128 stands for zero in the data rows.
Every row has a hidden score. How much higher is the second row's score than the first row's in each pair? 15 means about the same, 30 much higher and 0 much lower. The score is a weighted sum of the row's numbers plus the product of two more (or one squared), each taken from its middle value.
[116 155 147  89 133  95 126 112 183 137]
[110 192 179  92 134  79  92  99 193 162] -> 13
[115 164 174  90 128  73 123 104 177 142]
[ 87 142 140 125 105  96 126  77 175 133] -> 22
[120 193 173  80 158 121  96  95 162 164]
[109 165 139 100 141 122 135  94 149 129] -> 19
[108 192 184  90 144  89  96 102 190 167]
[110 153 131 101 161 131 147 103 146 123] -> 19
[ 99 159 171  94 127  93 109  85 191 164]
[138 149 116  98 187 133 144 119 123 127] -> 14
[114  78 128 157 101 119 123 104 142 146]
[107 122 100 148 123 150 145 114 132 128] -> 19
[135 171 102 137 183 161 141 117 103 126]
[159  88  93 127 143 150 171 148  70  96] -> 16
[131 168 108 120 184 149 157 124 120 134]
[142 123  82 126 122 134 171 155 132 106] -> 18
[139 155  95 140 142 158 126 115 128 115]
[123 107  76 137 115 135 177 126 107  82] -> 16
[149 160 111 133 146 154 154 120 112 118]
[158 171 131 119 117 150 137 142 134 120] -> 15
[129 112  90 137 117 141 150 133 143 118]
[149 195 188  91 122 101  78 142 180 155] -> 5
[141 106 137 162  96 151  94 130 155 144]
[149 175 176 108 136 120 105 131 158 155] -> 15
[117 152 204 118 115 107  80 114 165 185]
[119 162 155  97 140 142  98 118 106 117] -> 3
[121 175 159  93 142 124 129  95 177 151]
[118 184 165  89 137 129  95 133 145 147] -> 15
[103 157 141 115 146 125 138  86 126 116]
[110 140 134  84 113 116 144 114 158 123] -> 19
[132 176 158 111 147 128 107 122 124 125]
[116 151 139 119 155 140 128 120 111 109] -> 21
[129 150 140 116 154 144 122 138 111 109]
[152 149 208 103 105  88  32 163 177 194] -> 10
[101 174 151 121 158 170 105 123 100 125]
[127 161 149 122 148 143 113 147 106 113] -> 13
[105 118 119 117 149 160 146  97  93 109]
[107 130 127 114 145 136 156 112 119 120] -> 18
[ 98 179 164 136 133 118 116  96 146 165]
[ 92 159 132 122 152 167 106 115  92 132] -> 17
[100 102  97 112 159 143 172 133  83  94]
[ 95 126 113 106 149 120 141 101 136 124] -> 10
[152  70  85 131 154 121 156 146  94  96]
[120  70  93 165 127 106 157 131 108 126] -> 21
[106  86 117 150 143 138 137 131  97 144]
[127  76  89 171 113 129 149 146  97 120] -> 9
[136  79  94 156 115 121 152 145  79 105]
[124  78  93 172 114 130 157 144 105 117] -> 25
[160 100  67 131 122 123 197 148 113  64]
[129  72  89 162 117 124 153 146 102 115] -> 20
[102 108  89 176 139 144 126 112  74 122]
[127  92  93 182 114 150 129 142  86 123] -> 20
[139  77  92 165  90 112 144 147 110 117]
[145  74  94 147 117 127 166 150  91  91] -> 16
[175 122 121  97 167 111 163 152 113  79]
[130  70  94 158  92 106 151 141 115 113] -> 20
[150  76  99 154  80 105 154 153 136 126]
[179 106  93 100 131 119 190 162 122  76] -> 9
[148  87  74 138 135 137 182 138  80  79]
[130  74 116 159  55  92 128 147 157 147] -> 21
[144 103  86 135 115 121 166 138  95  94]
[123  75 119 164  49  86 115 127 159 140] -> 21
[168 103  82 125 134 122 190 135  92  74]
[149 175 108 129 185 135 154 138 118 123] -> 23
[135 138  98 151 122 141 141 132 141 127]
[186 129  92 130 124 148 167 166 114 107] -> 7
[157 111  83 149 117 139 171 140 101  99]
[119  86 121 154  81 101 128  95 159 144] -> 16
[147 160  93 152 121 167 123 109 125 102]
[116 192 164 109 151 132 102 122 135 129] -> 8
[148 192 176  83 131 108 106 131 173 149]
[131 200 198  82 132  86  82 125 182 172] -> 15
[131 162 152  93 131 111 137 110 174 139]
[143 198 193  91 121 102  80 134 173 162] -> 11
[153 189 174  98 135 129  94 128 139 144]
[118 200 183 107 125  90 100 105 184 161] -> 20
[133 152 144 125 162 154 122 121 105 119]
[128 203 177  85 131 106  95 126 183 162] -> 12
[133 203 198  91 125  96  85 137 181 173]
[119 172 150 102 147 126 129  90 150 138] -> 15
[114 179 156 132 160 174  98 132  97 134]
[108 178 157 128 157 180 110 137  96 133] -> 18
[137 179 164 112 139 132  92 129 125 126]
[129 194 157  81 146 118 110 134 187 160] -> 19
[137 183 169 119 141 141  86 136 123 130]
[133 168 156 110 141 161 116 132 109 117] -> 17
[145 136 153 128 145 145  70 154 121 143]
[127 190 178 113 141 120  97 135 163 147] -> 19
[102 157 139 121 146 181 115 102  83 138]
[ 91 121 122 124 156 178 163 106  90 110] -> 26
[101 125 164 150 123 156  91 104 118 163]
[ 86 124 115 129 153 175 149  89  71 109] -> 9
[ 82 116 114 114 157 151 168 116  95 101]
[ 88 130 116 121 141 139 152  94  93 112] -> 3
[ 80 132 123 123 139 119 144  95 132 139]
[131  71  85 187 114 157 146 151  77 108] -> 18
[107  69 119 147 132 133 135 111 108 123]
[140 108  79 141 139 168 178 142  81  70] -> 11
[119 108 112 155 135 138 156 116  79 106]
[111  89  97 175 131 143 134 140  98 131] -> 28
[ 95 125  73 121 158 128 169 108 104  86]
[126  77  91 163  95 121 142 149 111 118] -> 16
[127  88  88 166 129 154 146 147  84  98]
[120  81  95 166 101 123 145 152 115 126] -> 17
[126 100  76 142 114 125 150 137 111  92]
[123  94  84 148 109 119 152 133 122 106] -> 16
[120 130  78 126 137 136 165 126 105  86]
[133  83 100 173  74 125 121 166 122 123] -> 19
[122  67 108 147  64  81 129 136 150 130]
[130 115  85 138 127 132 167 134 125 106] -> 19
[131 100  65 125 106 118 186 142 107  66]
[136  75 124 137  95 103 134 142 107 122] -> 12
[130  68  96 164  85  96 155 138 113 112]
[125  73  94 169  81 100 149 139 109 104] -> 14
[115 154 145  99 133 123 132  90 150 122]
[126  71 118 157  60  94 130 125 170 139] -> 22
[153 116  83 121 124 120 187 154 131  93]
[125  77 118 163  60  97 139 141 154 142] -> 18
[150  76 116 152  96  96 145 109 157 123]
[124  89 116 165  75 117 130 137 128 142] -> 20
[135 145 182 139  92 118  41 149 188 185]
[141 136 131 115 154 128 131  57  99 102] -> 2
[110 125 127 114 159 141 149  70  97 103]
[150  88 111  87 115 102 134 151 169 133] -> 10
[126 156 132 115 176 166 117 131 104 123]
[113 188 171  93 148 113  92 123 151 148] -> 11
[140 111 152 129 161 141  80 137 128 167]
[106 147 126 104 164 138 137 146  94 122] -> 18
[136 111 152 144 136 125 106 141  94 148]
[119 131 104  97 165 105 138 107 137 115] -> 6
[124  98  94 156 129 142 144 125 110 119]
[106 184 148 114 168 162 106 138 116 129] -> 16
[109 102 130 160 122 131 102 128 122 152]
[129 145 114 128 179 165 143 124  85 111] -> 11
[136 105 110 141 165 160 160 123  74 108]
[159  71  75 140 138 139 185 152  82  74] -> 12
[122  81 104 174 136 147 132 126  93 123]
[128 127  89 134 140 140 133 130 120 113] -> 10
[127 122  82 131 150 145 187 122 102  82]
[148  54  78 173 104 118 174 143 103  72] -> 15
[161 103  93 149  89 148 154 153 150 100]
[152  87  80 146 104 118 165 141 120  76] -> 13
[139  78 106 163  75 102 118 149 133 121]
[148  81 114 134  65 104 125 159 153 129] -> 13
[117  91 144 130  89  51 116  99 199 155]
[153  64 110 164  49  94 130 153 143 122] -> 17
[119  71 119 155  56  85 122 125 173 134]
[ 93 146 198 146  85  75  61  93 165 190] -> 5
[131  79 116 162  48  95 123 148 154 137]
[124 107 110 117 102 127 125 117 185 112] -> 5
[142  67 116 169  49 100 133 158 150 134]
[158 109 147 173  76 141  64 157 124 137] -> 8
[134  89 128 173  44 104 117 159 151 143]
[ 85 157 179 133  90  58  71 118 168 189] -> 4
[112 159 156  86 122 112 123 103 175 139]
[136 178 154 117 124 105  91 113 184 147] -> 14
[130 162 212 122 101  72  51 150 166 199]
[125 139 137  88 102 105 143 117 155 118] -> 12
[115 157 228 112 101  76  47 153 153 202]
[118 119 146 126 100  94 136 105 183 147] -> 14
[112 196 178  82 151  98 104 116 165 167]
[117 157 224 110 100  70  36 157 157 197] -> 18
[142 148 140  85 131 106 142 143 164 133]
[133 158 212 119 114  96  54 157 154 196] -> 21
[121 166 159 119 155 158 120 138 101 119]
[125 168 134 111 176 151 114 161 115 132] -> 17
[152 137 126 135 170 152 122 136  96 127]
[169 131 109 152 163 178 145 149  73 111] -> 16
[150 165 156 127 149 142 112 139 104 114]
[159 110 134 158  90 143  88 161 128 128] -> 18
[112 169 140 124 161 173 114 165  84 136]
[141 146 112 123 176 198 103 167  60 129] -> 10
[129 145 127 122 153 158 142 134  72 116]
[150 164 108 129 190 156 135 135 113 129] -> 18
[ 91 135 116 131 161 184 141 111  76 134]
[111 131 116 120 159 158 160 128  81 114] -> 13
[150 154 127 115 171 161 132 135 113 121]
[108 121 117 127 159 172 175 115  73 112] -> 23
[ 91 170 133 128 161 177 133 104  88 124]
[136 155 115 125 174 184 135 132  83 117] -> 15
[146 118 100 124 151 170 170 142  92 103]
[143 112  80 133 148 160 177 134  89  87] -> 13
[121 125  99 125 156 183 167 124  71 109]
[108 135 101 135 150 154 169 104  72 102] -> 5
[125 119  77 129 153 168 166 121  80  86]
[123 130  81 134 150 165 170 130  90  95] -> 18
[117 126  77 123 152 132 168 116 100  96]
[115 127  74 134 145 146 174 122  95  83] -> 19
[137 127  84 135 150 156 178 128  92  83]
[148 126 130 165 151 150 100 154 105 141] -> 17
[109 119  83 155 147 147 137 121  88 106]
[123  71  88 154 119 125 149 140 101 107] -> 16
[135 104  77 140 116 126 177 141 119  87]
[148  81 107 169  59  98 132 152 137 116] -> 11
[118 109  69 136 113 120 162 130 151  84]
[ 98 125 136 118  97  60 122  94 189 124] -> 4
[124  72  96 165  85 108 152 145 112 108]
[120 130  76 125 128 135 161 123 109  94] -> 15
[131  79  94 154  70 101 144 148 123 112]
[ 98 184 152 107 141 108 130 101 146 135] -> 11
[114 155 156  88 128  71 118 102 184 139]
[170 119  81 126 129 122 185 152 109  77] -> 17
[128 159  92 131 172 132 166 122 101 107]
[131 138 141 141 111 135  97  91 173 141] -> 11
